In the rows, zero is written as 128.
One turn moves each row of this set onto another row. After a few examples, where does it send each row asked below?
gev: [114 135 138 119 167 124 153 120 158 148 127  80 147 121 130 135  84  94
 129 166 123 153 137 122 151 122 136 135 141 102 147 108 121 150 105 116
 115  95]
Fule: [127 108 134 133 102 144 146 110 111 107 134 136 108 126 140  93 145 141
 109 109 129 134  97 134 118 120 115 121 131 121  76 140 147 167 138 128
 154 124]
Gakat: [110 146 110 151 113 134 116 175  94 131 114 125 120 142 111 103 120  89
 122 125 136 119 128 128 108 128 132 158 129 110 123 151 106 102 120 140
 118 115]
gogi: [104 105 105 135 176 137 149 131 157 158 131  99 136 113 132 140 115  98
 125 147 107 127 137 134 129 122 115 126 152  96 175 129 114 141  91 127
 146 112]
fav: [123 109 134 112 104 118 148 122 114  91 122 152 111 126 120 112 118 141
 105 122 114 135  87 149 143 119 113 134 124 135 103 148 152 147 156 144
 163  99]
kifup: [125 132 128 100 107 116 134 103 146 133 167 119 116 127 131 143  90 148
 134 166  89 123  99 102 125 154 141 111 141 139 134  87 111 157 140 110
 150 133]
gel: [146 129 107 107 137 113 153  87 119 113 127  91 138 147 128 142 143 134
 131 129 125 130 146 121 105  96 158 130 134 122 119 133 126  68 135 125
 145 109]
giset: [108 156 134 141 100 130 105 172 112 131 113 128 125 158 100 130 108 121
 122 115 147 111 141 149 117 116 121 154 133 115 122 127  93 117 102 129
 118 101]
Gopup: [115 130 115 122 104 131 148 107 136 112 165 104 109 124 127 169 122 128
 149 144 102 140  97 120 127 155 122 114 145 127 172  95 128 161 150 151
 169 124]
Med: [110 137 135 136 136 112 111 156 101 133 132 101 130 161 105 114 108  94
 118 116 159 117 148 140 137 125 123 145 109  88 128 141 111 109 145 132
 114 104]
zufez: [ 95 139 122 119 139 126 114 162 108 149 104 134 120 145 108 104 131  98
 118 133 145  93 114 140 117 144 109 144 111 118 130 153 113 114 116 124
 135  85]
zusu: [121 139 122 111  84 133 154 113 133 123 175 119  96 123 113 151 109 133
 124 152  97 147  96  83 108 139 133 106 142 125 168 108 126 149 116 121
 150 131]
fon: [158 116 108 120 107  98 139 110 163 144 142 122 151 133 127 131 132 134
 134 108 143 155 106 101 158 148 125 123 154 144 116 142 102 106 105 100
 126 117]
falu: [134 121 123 144 169 137 130 125 153 146 132 101 131 112 133 168 101 103
 127 141 138 153 129 119 126  92 125 127 138  93 149 129 128 146  95  81
 130  95]
Gude: [146 162 172 112 129 145 146 122 146 130 120  97 152 170 122 113 134 157
 128 128 142 156 131 106 130 138 122 157 158 131 154 129 128 107 124 123
 160 117]
mipok: [129 111 129 134 102 123 155 116 135  98 138 119 125 120 127  91 134 166
  95 122 125 115 114 149 120 121 140 131 135 135  78 136 132 159 140 154
 133 124]
nasup: [143 125 151 119 126 137 118  91 119 136 130 142 117 128 137 127 165 120
 162 129 115 143 166 114 139 115 117 136 130 164 137 120  95 119 135 116
 115 126]
Kas: [120 134 110 129 169 162 133 126 161 142 114  95 137 107 136 147 106 105
 131 146 135 141 132 104 128 100 137 132 150  96 155 133 130 159  86 135
 126 100]
Tir: [131 137 139 134 114 125 153 111 135 122 183 103  99 110 121 136 129 128
 125 169 107 144 105  92  99 154 141 122 123 138 166 110 126 152 152 110
 141 135]
zer: [140 107 132 116 114 130 122 117 111 117 143 138 120 136 122 100 115 162
 103 107 120 116 126 149 132 112 110 117 117 118  86 133 115 155 172 124
 158 133]

gev goes to Med
Gopup goes to gogi
Now these:
Fule goes to zusu
nasup goes to fon
giset goes to mipok

